<30>: [ 59 -24  66 -10 -16  -9  31  34 -48 -57  59 -35 -25  -3 -85  22 -30  52
  38 -60  21 -16  24 -33 -41 -42 -75 -67 -36  49  -7 -15  23  33 109 -66
 -43  -8  46 -22 -72  23  -1  13  39 -25  39  59  -3 -96 -31   2 -63  74]
<38>: [-10  36 -16   5   0 -38 -29  37  14  -9  28 -12  40  -7  -7 -14 -35   0
  32 -24 -16 -16  -5 -28   4  34 -17 -22  40 -12  27 -20  44 -34 -27 -24
 -63 -23  47 -19 -19 -10   0  42 -12  21  17 -22  -9 -81  22   3  28  10]
<68>: [  -7   39  -94   -3   45  -37   -1    4   38   29  -46  -45   21   20
   34    4    7 -101  -84   -3    1   -9  -43   13   16   13   11   36
   74  -42   -4   13  -39  -97  -81   25   29    9  -14   17   28  -62
   -9   17  -86   45   20  -94  -27   16   26  -33   73   -9]
diff <38>: [-10  36 -16   5   0 -38 -29  37  14  -9  28 -12  40  -7  -7 -14 -35  -1
  32 -24 -16 -16  -5 -28   4  34 -17 -22  40 -12  27 -20  44 -34 -27 -24
 -63 -23  47 -19 -19 -10   0  42 -12  21  17 -22  -9 -81  22   3  28  10] -> 18, [0]
diff <38>: [-10  36 -16   5   0 -38 -29  37  14  -9  28 -12  40  -7  -7 -14 -35   0
  32 -24 -16 -16  -5 -28   4  34 -17 -22  40 -12  27 -20  44 -34 -27 -24
 -64 -23  47 -19 -19 -10   0  42 -12  21  17 -22  -9 -81  22   3  28  10] -> 37, [-63]
diff <68>: [  -7   39  -94   -3   45  -37   -1    4   38   29  -46  -45   21   20
   34    4    7 -101  -84   -2    1   -9  -43   13   16   13   11   36
   74  -42   -4   13  -39  -97  -81   25   29    9  -14   17   28  -62
   -9   17  -86   45   20  -94  -27   16   26  -33   73   -9] -> 20, [-3]
diff <30>: [ 59 -24  66 -10 -16  -9  31  34 -48 -57  59 -35 -25  -3 -85  22 -30  52
  38 -60  21 -16  24 -33 -41 -42 -75 -67 -36  49  -7 -15  23  33 109 -66
 -43  -9  46 -22 -72  23  -1  13  39 -25  39  59  -3 -96 -31   2 -63  74] -> 38, [-8]
diff <68>: [  -7   39  -94   -3   45  -37   -1    4   38   29  -46  -45   21   20
   34    4    7 -101  -84   -3    1   -9  -43   13   16   12   11   36
   74  -42   -4   13  -39  -97  -81   25   29    9  -14   17   28  -62
   -9   17  -86   45   20  -94  -27   16   26  -33   73   -9] -> 26, [13]

<119>: [ 73 -33  52 110 106  95  51 -71]
<3>: [ 86 -43  32 110 119  63  60  32]
<32>: [-15  30  30  38  47  37 -39  79]
diff <3>: [ 86 -43  32 110 119  63  60  33] -> 8, [32]
diff <32>: [-15  30  30  38  47  37 -40  79] -> 7, [-39]
diff <119>: [ 73 -32  52 110 106  95  51 -71] -> 2, [-33]
diff <119>: [ 73 -33  52 110 106  95  50 -71] -> 7, [51]
diff <3>: [ 86 -43  32 110 119  63  59  32] -> 7, [60]

<117>: [ 65 -32  36  -2   1  40 -16  -7   9]
<105>: [ 65 -16 -16  30   9  40 -16  78   5]
<116>: [-23  18  36 -35  -5 -16 -16 -91   5]
diff <105>: [ 65 -16 -16  30   9  40 -16  79   5] -> 8, [78]
diff <116>: [-23  18  36 -35  -5 -16 -16 -90   5] -> 8, [-91]
diff <105>: [ 65 -16 -16  30   9  39 -16  78   5] -> 6, [40]
diff <116>: [-23  18  37 -35  -5 -16 -16 -91   5] -> 3, [36]
diff <116>: [-23  18  36 -35  -5 -15 -16 -91   5] -> 6, [-16]

<83>: [-26  14 -30 -38  57  -2  -8  -9 -67 -28  14 -12  21 -45 -20  26  28]
<53>: [  3  18  17 -24   6 -22   2  -1  -3 -36 -32   1  90 -51 -17  20 -18]
<66>: [  4 -44 -42   7  -7   4 -44 -14  32 -20  -7 -23 -47 -34 -30   2  20]
<73>: [ 14 -17  -5  13 -28 -11 -16  48  46 -39 -63  17   4 -33 -40   2 -17]
<25>: [-11  -2 -10 -38  28 -29 -28  -2 -24 -32  -9  -4  44 -62  -4   8  15]
<12>: [ 16 -34 -28  11 -19  19 -31 -72  49 -12  10 -50  -2 -28 -33  17   2]
diff <83>: [-26  14 -30 -38  57  -2  -8  -9 -67 -28  14 -12  21 -45 -21  26  28] -> 15, [-20]
diff <12>: [ 16 -34 -28  11 -19  19 -31 -72  49 -12  10 -51  -2 -28 -33  17   2] -> 12, [-50]
diff <83>: [-26  14 -30 -38  57  -2  -8  -9 -67 -28  14 -12  21 -45 -20  26  29] -> 17, [28]
diff <25>: [-11  -2 -10 -38  28 -29 -28  -2 -24 -32  -9  -4  44 -61  -4   8  15] -> 14, [-62]
diff <66>: [  4 -44 -42   7  -7   4 -44 -14  32 -19  -7 -23 -47 -34 -30   2  20] -> 10, [-20]
diff <83>: [-25  14 -30 -38  57  -2  -8  -9 -67 -28  14 -12  21 -45 -20  26  28] -> 1, [-26]
diff <83>: [-26  14 -30 -38  57  -2  -8  -8 -67 -28  14 -12  21 -45 -20  26  28] -> 8, [-9]

<104>: [-45 -17  24  90]
<6>: [-36  -1  41 101]
<97>: [-36  12 -80  34]
diff <6>: [-36  -1  41 102] -> 4, [101]
diff <104>: [-44 -17  24  90] -> 1, [-45]

<76>: [-39 -24  45  46 -19  38   0  12  17 -11]
<11>: [100 -24 -15  46  -1  38  -7  13  18 -15]
<19>: [-28 -24  39  46 -19  38   0  12  12 -11]
diff <19>: [-28 -23  39  46 -19  38   0  12  12 -11] -> 2, [-24]
diff <11>: [100 -24 -15  46  -1  38  -8  13  18 -15] -> 7, [-7]
diff <11>: [100 -24 -15  46  -1  37  -7  13  18 -15] -> 6, [38]
diff <19>: [-28 -24  39  45 -19  38   0  12  12 -11] -> 4, [46]
diff <76>: [-39 -24  45  46 -19  38   0  11  17 -11] -> 8, [12]

<140>: [  0   7 -44  29 -57 -59  43 -55  -4  47  26  79  48 -43 -30  56  24   0
  49 -67  58  39 -57  40  67  62  17 111  57  92 -27 -24  88 -48 -11 -33
  -9   2 -94  62 -45 -14  16   9 -47]
<80>: [ 38 -14  32  29  11  34   6  35  40   8 -18   5  40  32  56  41  10   5
  14  46  -9  25  41  15   3   0  31 -13  18 -21  16  23  17  32  30  33
  30  24  29  20   9  32   2  42  27]
<74>: [ 30 -86  -4  34 -76   9  36  -2  41  19 -64  10  81  -6  57  79  32 -46
   5  25  -8  56  13  62  -1   7  59  25  16 -42 -31  -2  71  21  17  -9
  21   5 -47  42 -44   4 -56  61  -8]
<108>: [ 16  69  62  14  56  10 -52  31  15  11  29   6  14  15  10  15 -50  58
  22 -14 -19   0  34 -36   5 -13 -26 -26  18  20  30   5  -6 -11  38  36
  31  35  58   6  17   5  83  10  21]
<20>: [-31  -8 -51 -21 -17 -13  52 -30 -31   3  25   6 -40 -16 -44 -42  50 -21
 -12  -8  46  -8 -40  30  13  29   6  47 -15  27 -10  -1  -1   3 -36 -34
 -31 -29 -37 -10  10 -13 -38 -34 -14]
<123>: [ -21   43  -40  -32   70   21   44    8  -36  -22   64   -4 -101   35
  -40  -98   51   12  -12   41   52  -51  -16  -15   14   26  -10    5
  -19   37   38   36  -75   32  -38    8  -36  -21   36  -43   75   34
  -13  -59   25]
diff <108>: [ 16  69  62  15  56  10 -52  31  15  11  29   6  14  15  10  15 -50  58
  22 -14 -19   0  34 -36   5 -13 -26 -26  18  20  30   5  -6 -11  38  36
  31  35  58   6  17   5  83  10  21] -> 4, [14]
diff <80>: [ 38 -14  32  29  11  34   6  35  40   8 -18   5  40  32  56  41  10   5
  14  46  -9  25  41  15   3   0  31 -13  18 -21  16  23  17  32  31  33
  30  24  29  20   9  32   2  42  27] -> 35, [30]
diff <74>: [ 30 -86  -4  34 -76   9  36  -2  41  19 -64  10  81  -6  57  79  32 -46
   5  25  -8  56  13  62  -1   7  59  25  16 -42 -31  -2  71  21  17  -9
  21   5 -47  42 -44   3 -56  61  -8] -> 42, [4]
diff <20>: [-31  -8 -51 -21 -17 -13  52 -30 -31   3  25   6 -40 -16 -44 -42  50 -21
 -12  -8  46  -8 -40  30  12  29   6  47 -15  27 -10  -1  -1   3 -36 -34
 -31 -29 -37 -10  10 -13 -38 -34 -14] -> 25, [13]
diff <108>: [ 16  69  62  14  56  10 -52  31  15  11  29   6  13  15  10  15 -50  58
  22 -14 -19   0  34 -36   5 -13 -26 -26  18  20  30   5  -6 -11  38  36
  31  35  58   6  17   5  83  10  21] -> 13, [14]
diff <108>: [ 16  69  62  14  56  10 -52  31  15  11  29   6  14  15  10  15 -50  58
  22 -14 -19   0  34 -36   5 -13 -26 -26  18  20  30   5  -6 -11  38  36
  32  35  58   6  17   5  83  10  21] -> 37, [31]
diff <140>: [  0   7 -44  29 -57 -59  43 -55  -4  47  26  79  48 -43 -30  56  24   0
  49 -67  58  39 -57  40  67  62  17 111  57  92 -26 -24  88 -48 -11 -33
  -9   2 -94  62 -45 -14  16   9 -47] -> 31, [-27]

<87>: [  0 -34   6  15  44 -55  21  17 -27  10  -6  26  20  29   1 -15]
<144>: [ 17   0  46  -6 -13  -7 -56   0  22  12   0 -11 -40   6 -11 120]
<132>: [  1  -4   0 -10  34 -11 -21 -42   4   2  31   2  19  54  18  13]
<122>: [-18  -1  11   2 -15  20  -3   7   2  28 -31   4  -9  27   7  27]
<137>: [ 14  -1  -1  -7  -1 -24 -28  26  -3   9   4  11  -8  20   0 -12]
diff <132>: [  1  -4   0 -10  34 -11 -21 -42   4   2  31   2  20  54  18  13] -> 13, [19]
diff <122>: [-18  -1  11   2 -15  20  -3   7   2  28 -31   4  -9  27   7  26] -> 16, [27]

<8>: [-17  56  54  -5 -36 -34]
<33>: [  2 110  32  18 -40 -46]
<70>: [  2 110  32  18 -73 -90]
diff <33>: [  2 110  32  18 -39 -46] -> 5, [-40]
diff <33>: [  2 110  32  17 -40 -46] -> 4, [18]
diff <8>: [-17  56  55  -5 -36 -34] -> 3, [54]
diff <33>: [  2 110  33  18 -40 -46] -> 3, [32]
diff <70>: [  2 110  32  18 -73 -91] -> 6, [-90]
diff <33>: [  2 110  32  19 -40 -46] -> 4, [18]
diff <33>: [  2 111  32  18 -40 -46] -> 2, [110]

<85>: [ -9 -12  57  18 -37 -15  63  55]
<109>: [ -9 -12  57  18  22 -15  63  55]
<52>: [  -3 -106  -16   37  -14  -33  -25   53]
<10>: [ 13 -35 -26 -17 -48 -31 -93 -39]
<110>: [ 11  36 -32  21  27 -25  62   3]
diff <110>: [ 11  36 -32  21  27 -25  62   2] -> 8, [3]
diff <85>: [ -9 -12  57  18 -37 -14  63  55] -> 6, [-15]
diff <109>: [ -9 -12  57  18  22 -15  63  56] -> 8, [55]
diff <110>: [ 11  36 -32  21  26 -25  62   3] -> 5, [27]

<121>: [ 39 -12 -24   4  30  -9   0   5  60 -13  -9 -29  -6  12  -6  11  19   7
  -1  -1 -14  -6   4   8  -3 -13  17  10 -14]
<64>: [ 39 -12 -24   4  30  -9   0   5  60 -13  -9 -29  -6  12  -6  11  19   7
 -44 -47 -22 -58 -17 -15 -52 -26 -34 -29  -8]
<88>: [  4 -55 -36 -35   4 -46 -29   6  15 -16 -11 -38 -46 -14   1 -33 -28 -14
 -44 -47 -22 -58 -17 -15 -52  -5 -34 -29  -8]
<79>: [-13   9 -13  18  11 -13 -23 -43   8 -19 -15 -38  45   7 -43  20  11   6
  10   0 -13   7 -21 -13  20  -5   9  16 -26]
diff <121>: [ 39 -12 -24   4  30  -9   0   4  60 -13  -9 -29  -6  12  -6  11  19   7
  -1  -1 -14  -6   4   8  -3 -13  17  10 -14] -> 8, [5]
diff <64>: [ 39 -12 -24   4  30  -9   0   5  60 -13  -9 -29  -6  12  -6  11  19   7
 -44 -47 -22 -58 -17 -14 -52 -26 -34 -29  -8] -> 24, [-15]
diff <88>: [  4 -55 -36 -35   4 -46 -29   6  15 -16 -11 -38 -46 -14   1 -33 -28 -14
 -44 -47 -22 -58 -17 -15 -52  -4 -34 -29  -8] -> 26, [-5]
diff <121>: [ 39 -12 -24   4  30  -9   0   5  60 -13  -9 -29  -6  12  -6  11  19   7
  -1  -1 -14  -6   4   8  -3 -13  17   9 -14] -> 28, [10]
diff <121>: [ 39 -12 -24   4  30  -9   0   5  60 -13  -9 -29  -6  12  -5  11  19   7
  -1  -1 -14  -6   4   8  -3 -13  17  10 -14] -> 15, [-6]
diff <88>: [  4 -55 -36 -35   4 -46 -29   6  15 -16 -11 -38 -46 -14   1 -33 -28 -14
 -45 -47 -22 -58 -17 -15 -52  -5 -34 -29  -8] -> 19, [-44]
diff <64>: [ 39 -12 -24   4  30  -9   0   5  60 -13  -9 -29  -6  12  -6  11  19   7
 -44 -47 -22 -58 -18 -15 -52 -26 -34 -29  -8] -> 23, [-17]

<84>: [ 42 118  36  44 -19 -45 -24  43  11  45 -30 -26 -15 -46  43  25  25  27
 -64  17 -68 -15  45  18   6  67 -25 -18   3 -17  74   2 -32 -46 -14 -19
  10]
<43>: [ -8 106  36   4 -44  -6 -13  -9  35  71  26 -39   3 -29  24  17  14  44
  13 -18 -19 -41  27   7 -48  82  23 -33  39  12 -32 -24 -41 -48  -6  20
  35]
<86>: [ 35   1   9 -11 -11  32  11   7 -55 -25 -98 -23 -10 -23 -16 -10   9 -47
 -79  39 -57  21 -43 -23   6  25  -9   5   9   6  -2 -43 -21   9   4  16
 -11]
<143>: [ 36  14  17 -17 -10  31  11  16 -55 -24 -89 -32  -9 -23  -8 -20  -5 -33
 -98  35 -66   8 -46  -8  13  25  -5   1  14  17   1 -47 -23  11  11  22
 -13]
<9>: [  1   0   0 -21 -10 -23 -41  11  13  -1  75 -46   1  49  -1  20 -15 -16
 -18   1  -8  22 -44 -77  36 -35  29  -2  24 -48  57 -79 -27  76   9  -4
 -20]
diff <84>: [ 42 118  36  44 -19 -45 -24  43  11  45 -30 -26 -15 -46  44  25  25  27
 -64  17 -68 -15  45  18   6  67 -25 -18   3 -17  74   2 -32 -46 -14 -19
  10] -> 15, [43]
diff <86>: [ 35   1   9 -11 -11  32  11   7 -55 -25 -98 -23 -10 -23 -16 -10   9 -47
 -79  39 -57  21 -43 -23   6  25  -9   4   9   6  -2 -43 -21   9   4  16
 -11] -> 28, [5]
diff <86>: [ 35   1   9 -11 -11  32  11   7 -55 -25 -98 -23 -10 -23 -16 -10   9 -47
 -79  39 -57  21 -43 -23   6  25  -9   5   9   6  -2 -43 -21   9   4  15
 -11] -> 36, [16]
diff <143>: [ 36  14  17 -17 -10  31  11  16 -55 -24 -89 -32  -9 -23  -8 -20  -5 -33
 -98  35 -66   8 -46  -8  12  25  -5   1  14  17   1 -47 -23  11  11  22
 -13] -> 25, [13]
diff <84>: [ 42 118  37  44 -19 -45 -24  43  11  45 -30 -26 -15 -46  43  25  25  27
 -64  17 -68 -15  45  18   6  67 -25 -18   3 -17  74   2 -32 -46 -14 -19
  10] -> 3, [36]
diff <43>: [ -8 106  36   4 -44  -6 -13  -9  35  71  26 -39   3 -29  24  17  14  44
  13 -18 -19 -41  27   7 -48  82  23 -33  39  12 -32 -24 -41 -48  -6  20
  34] -> 37, [35]
diff <84>: [ 42 118  36  44 -19 -45 -24  43  11  45 -31 -26 -15 -46  43  25  25  27
 -64  17 -68 -15  45  18   6  67 -25 -18   3 -17  74   2 -32 -46 -14 -19
  10] -> 11, [-30]

<49>: [ 49 107   2   0  10  -4  -5 -65]
<112>: [ 53  88   1   0  -9  -4  -7 -75]
<130>: [ 58 109   3   0  14  -4  -5 -78]
<65>: [ 59 104   1  -1  -1  -5  -7 -88]
<173>: [ 51  96   1  -1  -5  -5  -8 -73]
<40>: [ 51 117   1  -1  -5  -5  -8 -73]
<42>: [ 49 106   2   0   8  -5  -6 -79]
<172>: [ 52 105   2  -1   1  -5  -6 -76]
diff <172>: [ 52 105   2  -1   1  -5  -6 -75] -> 8, [-76]
diff <130>: [ 58 108   3   0  14  -4  -5 -78] -> 2, [109]
diff <65>: [ 60 104   1  -1  -1  -5  -7 -88] -> 1, [59]
diff <40>: [ 51 117   1  -1  -5  -5  -8 -74] -> 8, [-73]

<5>: [ 19  31  11  -1 -23   4  15   3   7  -9 -20   1   0 -17 -43  -3 -20 -21
   5  36  -5 -12 -13  13 -54  -7  17 -10  47   8  11]
<39>: [ 20 -49  -2  -7  -9  -7 -24  16   5  16  -8  -2   6  -4 -14 -27  14   2
 -15   1   2   2   5  14  13   1  25   7 -26   3 -27]
<27>: [-11  -1 -20  -2  14 -19  20   3  20   3   3   1   2  -7  15   5   2   2
 -19 -19  15   6 -19  -8  -5  -6 -17  12   2   3  24]
<41>: [  2 -18 -19   7 -15 -10 -22  11   1  18 -15   4 -14 -14   7  13   5  19
  -5 -11  10 -11  36 -24  40   6   0 -10   0   1 -34]
<81>: [  3   9   9   0  -9   0  -7  -1 -11   2  -8  -4  -7  -6 -29  -7   3 -11
  -8  23   1 -13  -3  38 -16 -10  19   2  27   5 -13]
<161>: [  0  -4 -13   6 -12 -16 -25   1   3  20  11  -4  -6 -28 -22  92  -5  -4
  -1 -39   6 -44   2 -16  26   6  -9  15   6  -7  13]
<56>: [  6  16   9   2  -2   7  10 -16   1  -6 -14   1 -16   6  54 -56  -1   0
  10  -9  28  21 -12 -11  -6 -15  -1  -6 -42  11 -13]
diff <39>: [ 20 -49  -2  -7  -8  -7 -24  16   5  16  -8  -2   6  -4 -14 -27  14   2
 -15   1   2   2   5  14  13   1  25   7 -26   3 -27] -> 5, [-9]
diff <161>: [  0  -4 -13   6 -12 -16 -25   2   3  20  11  -4  -6 -28 -22  92  -5  -4
  -1 -39   6 -44   2 -16  26   6  -9  15   6  -7  13] -> 8, [1]
diff <56>: [  6  16   9   2  -2   7  10 -16   1  -6 -14   1 -16   6  54 -56  -1   1
  10  -9  28  21 -12 -11  -6 -15  -1  -6 -42  11 -13] -> 18, [0]
diff <39>: [ 20 -49  -2  -7  -9  -7 -24  16   5  16  -8  -2   6  -4 -14 -27  14   2
 -15   0   2   2   5  14  13   1  25   7 -26   3 -27] -> 20, [1]
diff <5>: [ 19  31  11  -1 -23   4  15   3   7  -9 -21   1   0 -17 -43  -3 -20 -21
   5  36  -5 -12 -13  13 -54  -7  17 -10  47   8  11] -> 11, [-20]
diff <161>: [  0  -4 -13   7 -12 -16 -25   1   3  20  11  -4  -6 -28 -22  92  -5  -4
  -1 -39   6 -44   2 -16  26   6  -9  15   6  -7  13] -> 4, [6]
diff <27>: [-11  -1 -20  -2  13 -19  20   3  20   3   3   1   2  -7  15   5   2   2
 -19 -19  15   6 -19  -8  -5  -6 -17  12   2   3  24] -> 5, [14]

